Each named move below is a turn or a mirror, shown by a few rows before and after it. Which moves, in which order, take the first row of each later pair to the second? The first pair is answered.
C (before => after):
[ 0.35  3.22 -0.11  2.81  2.48  2.06 -0.24  1.11  3.38 -1.40] => [ 0.99  0.63 -1.65 -1.72 -3.82  1.72 -2.00  0.24  1.80 -3.68]
[-1.54 -1.91 -0.29 -1.49 -1.63 -1.22 -2.26 -2.68  0.24 -1.94] => [-1.87  0.24  0.98  2.11  3.46 -0.78 -0.73 -1.87  1.46 -0.18]
[-0.12 -1.51 -1.01  0.14 -0.98 -1.49 -0.55 -0.24 -0.36  1.80] => [-0.30 -0.60 -0.76  1.64  0.38 -1.30 -0.16  0.21 -0.48  2.28]
A (before => after):
[-0.60  1.74  1.97 -0.71 -0.17  3.43 -0.54  1.35  3.58  1.20] => [-0.85 -0.14  2.29 -2.07 -2.27  2.24 -1.34  1.08  0.11  2.81]
[-0.65  1.51  3.31  1.43  1.75  1.65 -1.00  1.05  2.13  3.95] => [-0.84  0.55  3.72  0.67  0.21  0.93 -1.20  1.14  0.01  5.25]
[-1.34 -0.01 -2.11 -1.40 -1.11 -1.06  0.09  0.06 -0.48 -1.68] => [-1.18  0.57 -2.15 -1.03 -0.67 -1.00  0.00 -0.15  0.37 -2.15]
B (before => after):
[ 0.41 -0.79 -2.12 -1.47 -0.99 -1.33  0.40 -0.77 -1.04 -2.94] => [ 0.31  0.57 -2.11 -1.31 -0.35  0.27  0.30 -0.23  2.20 -3.43]
[-1.15 -1.28  1.07 -0.42 -3.90  0.31 -0.92  0.42 -2.25  3.74] => [ 0.11 -2.25 -1.07 -1.27 -3.37 -1.96 -0.16 -0.80 -4.09  0.75]
[ 0.56  0.34  0.41  2.29  0.68  0.67 -0.96  0.21  0.30  1.46] => [ 0.36  0.21  0.09  1.74  0.46 -0.05 -0.53  0.00 -1.01  1.68]
[-1.55 -2.09  3.57 -1.27 -4.75  1.72 -2.45  0.33 -1.64  4.86] => [-0.92 -3.35  1.17 -2.48 -4.44 -2.00 -1.25 -1.19 -5.59  1.38]

Between the rows of a pair lie 2 to 4 moves.
[-0.55  2.35  0.33  2.79  4.63  0.35  0.68  1.04  2.98  0.73] => [-1.00  1.79  0.61  0.79  1.08  2.89 -0.93  1.55  5.44  0.62] : C A B C
[ 0.07 -1.75 -0.38 -1.67 -2.55 -2.20 -0.03 -1.51 -4.16 -0.28] => [ 0.38  1.62 -1.02  0.61  1.99  0.38  0.97 -0.70  3.56 -3.12] : B B C
[-0.61 -0.22  0.60  1.70  1.92 -1.59  0.49 -1.68  0.40  1.49] => [-0.91  0.15  1.49  0.78 -0.43  0.12 -0.79 -1.01  2.00  2.50] : C A B B
[-1.08  0.20  1.72  1.47  0.80  0.92 -0.08  1.40 -0.49  3.64] => [ 0.26 -1.78 -1.95 -1.65 -1.88 -1.27  0.03 -0.90 -1.32 -2.21] : C B B
[-0.48  2.83  1.85  1.29 -0.15  3.05 -0.63  2.13  2.30  3.15] => [-0.47  1.46  1.69  2.02  1.07 -0.21  0.19  1.55 -3.41  4.49] : A C B C
[-1.60 -0.62  1.64 -1.25 -4.76  2.43 -2.87  1.95  3.20  2.66] => [ 0.03 -2.48 -2.97 -2.42 -4.07 -2.50 -1.06 -0.96 -1.85 -3.49] : B B B
[ 0.90  3.83 -0.95  3.08  5.14  1.51  1.10 -0.67  3.23 -1.88] => [ 1.78  1.65 -3.47  0.99  3.23 -1.24  1.08 -2.46 -0.72 -5.37] : A B A
[-1.19 -0.88  1.41  2.13  0.63 -0.47  0.55  1.26 -0.96  2.26] => [-0.91 -0.09  1.20  1.67  0.50  1.22  0.25  1.54  2.00  1.24] : C A B
[ 0.69  3.11 -0.34 -0.53  2.38  2.72  1.09  1.63  3.95 -1.09] => [-0.18  1.37  1.60  0.72  3.26  0.07  1.66  1.63 -3.26  3.63] : A C A B
[-1.80 -0.90  2.83  3.62 -3.95 -0.14 -1.42 -2.00 -2.78  3.72] => [ 0.26 -0.14 -1.98  2.63 -1.11 -2.43  0.62 -4.17 -0.59 -5.61] : B B A
[1.99 1.31 3.35 1.23 1.65 0.03 0.96 2.71 1.47 3.15] => [ 3.03 -1.21  0.92 -0.99 -0.17 -3.52  1.43  0.89 -3.73  0.41] : B B C
[ 0.51 -2.00  2.99 -3.42 -5.35  4.65 -2.44  0.55  4.82  1.68] => [ 2.41 -4.14 -1.00 -1.56  1.17 -4.69  2.31 -3.17 -6.37 -2.32] : C B B B
[ 1.54  3.12  0.91  1.46  4.95 -0.32  4.27  0.82  1.98 -0.98] => [ 1.68  1.33 -0.43 -3.34 -2.17  1.46  1.55  0.51  4.36 -3.92] : B C A
[ 0.32 -2.26 -1.54 -2.90 -2.85 -1.89 -1.88 -2.04 -3.38 -0.25] => [ 0.51 -0.97 -1.67 -3.64 -3.65  1.16 -2.58 -1.62  1.97 -1.91] : B B A B
[-1.39  2.60  1.40 -0.49 -0.71  3.00 -0.22  0.23  2.63  1.58] => [ 0.18  2.06 -1.93 -0.22  1.48 -0.81  1.41 -1.82  0.09 -3.25] : B B B A
[ 1.33  0.54 -0.97  0.76  2.46 -2.66  1.96 -1.15 -2.20 -3.74] => [ 1.06 -1.07 -0.84 -2.46 -2.88 -1.35 -0.07 -1.21 -1.51 -3.82] : B C A
[-0.56 -1.39 -1.72 -0.64 -0.56 -1.56  1.35  0.21 -2.98 -0.88] => [-0.23 -0.88 -1.91 -1.52 -1.76 -0.21  0.84  0.15  0.15 -2.70] : C B B C
[-0.57 -2.08  1.18 -1.80 -2.26 -2.05 -1.07 -0.62 -5.17  2.59] => [ 0.29 -2.11 -0.76 -4.04 -4.46 -1.14 -1.58 -1.21 -2.01 -1.76] : C A C
